In the data rows, 500 means zero.
Some points, each followed by its number:
array([372, 472, 562, 481, 655, 387, 483, 702, 450, 532, 489, 539, 330,
       581, 390, 582, 426, 471, 455, 427, 314, 583, 402, 545]) 0
array([588, 483, 494, 534, 555, 428, 522, 507, 431, 604, 585, 152, 508,
       387, 387, 444, 492, 447, 327, 518, 532, 600, 479, 600]) 1
array([413, 483, 609, 507, 462, 506, 441, 557, 551, 551, 426, 636, 355,
       584, 523, 534, 444, 603, 463, 429, 345, 467, 547, 544]) 2
array([397, 490, 550, 518, 427, 515, 385, 565, 588, 370, 323, 783, 236,
       580, 287, 563, 417, 368, 232, 571, 466, 583, 487, 493]) 3
array([339, 339, 546, 555, 485, 456, 317, 572, 254, 315, 461, 744, 289,
       613, 349, 604, 522, 493, 67, 588, 397, 544, 461, 628]) 4
array([470, 513, 435, 292, 731, 561, 455, 379, 722, 321, 455, 171, 355,
       413, 483, 269, 542, 252, 476, 443, 787, 495, 352, 559]) 5
array([521, 626, 278, 411, 695, 538, 517, 393, 475, 500, 594, 192, 582,
       440, 367, 306, 499, 321, 371, 335, 631, 570, 426, 508]) 6
array([516, 746, 336, 522, 482, 643, 946, 511, 789, 639, 458, 541, 727,
       504, 530, 458, 427, 597, 979, 386, 525, 550, 566, 220]) 7
array([352, 665, 630, 578, 422, 437, 545, 573, 678, 511, 498, 631, 443,
       568, 688, 666, 447, 625, 919, 511, 322, 487, 570, 459]) 8
array([371, 521, 618, 531, 466, 500, 621, 558, 582, 452, 465, 692, 465,
       542, 522, 620, 484, 542, 752, 479, 297, 529, 479, 509]) 9
array([448, 448, 713, 452, 581, 451, 370, 433, 595, 428, 357, 497, 481,
       568, 610, 562, 433, 545, 586, 555, 442, 394, 453, 495]) 10
array([599, 564, 315, 606, 529, 544, 609, 323, 476, 716, 266, 389, 700,
       509, 559, 625, 513, 772, 424, 594, 413, 679, 698, 550]) 11
array([521, 599, 321, 536, 689, 419, 563, 430, 564, 529, 584, 230, 608,
       434, 375, 337, 578, 383, 307, 313, 520, 663, 539, 407]) 12
array([545, 590, 284, 370, 657, 582, 519, 416, 538, 453, 562, 284, 473,
       435, 474, 366, 550, 317, 411, 403, 700, 603, 453, 550]) 13
array([460, 562, 574, 581, 529, 486, 586, 396, 503, 657, 443, 356, 603,
       462, 447, 414, 540, 599, 420, 487, 541, 553, 446, 473]) 14
array([272, 508, 528, 541, 376, 462, 420, 616, 461, 367, 716, 658, 376,
       398, 497, 410, 546, 374, 514, 565, 499, 478, 478, 526]) 15
array([680, 508, 478, 428, 520, 452, 644, 376, 548, 677, 564, 144, 579,
       307, 568, 480, 575, 502, 522, 377, 540, 712, 675, 511]) 16
array([458, 730, 260, 402, 567, 523, 461, 534, 412, 358, 652, 299, 478,
       374, 526, 395, 581, 488, 260, 436, 400, 542, 498, 528]) 17
array([613, 545, 467, 511, 523, 382, 581, 451, 459, 663, 501, 88, 540,
       345, 507, 485, 513, 532, 564, 425, 509, 626, 664, 570]) 18
array([333, 392, 653, 469, 394, 450, 357, 823, 493, 263, 538, 919, 171,
       545, 443, 603, 380, 414, 547, 429, 503, 425, 432, 573]) 19
array([770, 402, 664, 460, 595, 355, 276, 592, 283, 577, 497, 147, 541,
       413, 535, 503, 324, 554, 361, 541, 595, 384, 471, 671]) 20
array([475, 321, 670, 423, 451, 447, 285, 633, 421, 471, 517, 437, 257,
       477, 309, 439, 347, 370, 237, 511, 558, 477, 371, 586]) 21
array([278, 268, 646, 635, 602, 313, 221, 612, 266, 485, 119, 605, 392,
       780, 312, 643, 268, 439, 427, 692, 382, 277, 239, 671]) 22
array([355, 404, 510, 525, 511, 320, 558, 419, 442, 551, 566, 388, 559,
       451, 677, 622, 634, 656, 611, 509, 259, 552, 656, 533]) 23
array([580, 477, 554, 613, 374, 614, 533, 358, 503, 554, 509, 450, 642,
       515, 507, 443, 526, 543, 605, 659, 567, 374, 490, 491]) 24
array([334, 254, 715, 573, 516, 301, 272, 634, 293, 529, 269, 638, 374,
       752, 183, 594, 305, 376, 370, 653, 362, 335, 356, 626]) 25
array([856, 297, 434, 436, 663, 527, 309, 420, 117, 473, 436, 252, 614,
       517, 478, 593, 616, 665, 33, 623, 492, 432, 443, 747]) 26
array([465, 348, 699, 551, 345, 586, 364, 400, 532, 619, 429, 471, 430,
       392, 538, 560, 305, 516, 605, 555, 578, 451, 609, 479]) 27
array([472, 485, 591, 520, 537, 534, 315, 524, 412, 433, 576, 243, 374,
       265, 538, 466, 478, 444, 261, 498, 521, 573, 464, 633]) 28
array([278, 257, 579, 554, 525, 376, 298, 702, 286, 478, 298, 679, 417,
       746, 276, 551, 289, 364, 456, 627, 426, 277, 269, 662]) 29
array([568, 643, 426, 418, 666, 494, 506, 473, 434, 439, 563, 410, 478,
       607, 609, 521, 511, 672, 430, 449, 293, 501, 529, 653]) 30
array([611, 526, 389, 543, 453, 641, 642, 449, 613, 587, 581, 638, 728,
       358, 527, 290, 556, 426, 670, 522, 864, 474, 566, 209]) 31
array([561, 702, 372, 359, 686, 435, 454, 447, 523, 379, 710, 210, 505,
       407, 648, 531, 752, 527, 341, 364, 376, 483, 585, 531]) 32
array([404, 431, 466, 588, 541, 518, 403, 503, 375, 428, 490, 601, 401,
       544, 439, 544, 495, 507, 188, 551, 438, 578, 471, 590]) 33
array([312, 565, 501, 596, 241, 388, 379, 658, 469, 476, 642, 698, 336,
       482, 254, 358, 386, 194, 350, 489, 440, 548, 460, 437]) 34
array([503, 524, 557, 499, 391, 604, 589, 327, 644, 538, 344, 545, 583,
       424, 674, 469, 423, 597, 735, 552, 611, 491, 645, 471]) 35
array([450, 607, 441, 642, 346, 541, 621, 542, 548, 497, 429, 629, 534,
       583, 560, 564, 487, 563, 810, 596, 370, 453, 519, 446]) 36
array([490, 738, 211, 435, 660, 428, 640, 426, 456, 540, 683, 281, 672,
       412, 280, 285, 632, 414, 229, 315, 529, 676, 435, 360]) 37
New points follow, each followed by the numbers of its two nearest points above by angle, seen from the average point of the numbered points, nearest first.
array([611, 585, 433, 522, 343, 447, 592, 704, 368, 503, 706, 621, 421,
       486, 373, 296, 502, 261, 738, 441, 733, 438, 381, 369]) 31 34
array([497, 599, 616, 497, 509, 535, 578, 490, 654, 585, 556, 647, 409,
       482, 531, 562, 462, 517, 730, 411, 467, 626, 646, 377]) 8 9
array([537, 532, 307, 606, 371, 612, 586, 352, 514, 598, 543, 650, 691,
       456, 502, 392, 575, 576, 491, 521, 624, 574, 600, 321]) 31 24
array([411, 568, 360, 554, 393, 499, 651, 521, 438, 743, 596, 492, 606,
       476, 358, 321, 569, 451, 354, 488, 562, 693, 470, 408]) 37 14
array([498, 498, 610, 541, 424, 481, 587, 483, 643, 545, 495, 670, 547,
       577, 631, 596, 508, 653, 765, 477, 372, 454, 582, 409]) 8 9
array([701, 477, 654, 437, 607, 389, 402, 685, 404, 484, 597, 393, 414,
       430, 521, 653, 507, 541, 310, 388, 398, 581, 507, 608]) 20 26
array([612, 574, 255, 532, 529, 541, 524, 414, 410, 453, 525, 630, 699,
       609, 474, 387, 636, 547, 419, 639, 581, 449, 397, 429]) 31 24
array([529, 492, 316, 453, 624, 546, 510, 379, 401, 452, 611, 619, 712,
       620, 528, 428, 737, 601, 415, 616, 571, 352, 477, 332]) 31 24
array([462, 403, 449, 424, 330, 457, 337, 678, 306, 351, 731, 734, 416,
       329, 431, 442, 547, 314, 363, 512, 596, 366, 427, 432]) 15 34
array([556, 609, 464, 508, 439, 489, 581, 436, 644, 581, 613, 367, 696,
       369, 566, 444, 601, 460, 622, 425, 611, 611, 579, 311]) 31 7
array([443, 568, 472, 533, 472, 611, 693, 493, 622, 541, 548, 609, 588,
       563, 580, 510, 492, 533, 893, 444, 430, 497, 558, 348]) 7 36
array([575, 406, 329, 443, 427, 630, 417, 424, 312, 449, 723, 632, 629,
       535, 655, 623, 634, 588, 452, 445, 349, 376, 578, 518]) 30 23
array([461, 516, 550, 633, 430, 468, 403, 454, 462, 624, 466, 415, 564,
       398, 523, 451, 519, 574, 386, 593, 467, 597, 530, 390]) 14 11
array([554, 604, 486, 489, 496, 601, 584, 208, 758, 732, 346, 426, 762,
       410, 429, 389, 565, 558, 451, 621, 637, 646, 608, 325]) 14 31
array([397, 509, 580, 557, 469, 444, 509, 479, 600, 442, 465, 628, 516,
       612, 582, 626, 504, 560, 738, 597, 320, 335, 597, 382]) 8 36
array([457, 423, 500, 447, 443, 642, 564, 458, 580, 462, 502, 658, 435,
       505, 419, 380, 415, 348, 540, 439, 584, 434, 466, 428]) 31 19
array([554, 562, 497, 424, 555, 586, 578, 492, 564, 427, 550, 567, 544,
       488, 492, 377, 397, 371, 629, 315, 685, 536, 500, 400]) 31 7
array([625, 590, 333, 486, 525, 644, 588, 333, 558, 433, 524, 421, 628,
       468, 580, 422, 629, 494, 604, 523, 590, 441, 538, 469]) 31 24
array([470, 557, 580, 529, 449, 524, 608, 476, 725, 509, 499, 544, 507,
       489, 613, 555, 440, 528, 798, 433, 501, 446, 522, 462]) 8 7
array([659, 584, 552, 363, 636, 568, 504, 521, 686, 371, 360, 466, 282,
       544, 574, 430, 418, 420, 784, 477, 623, 515, 492, 438]) 5 35
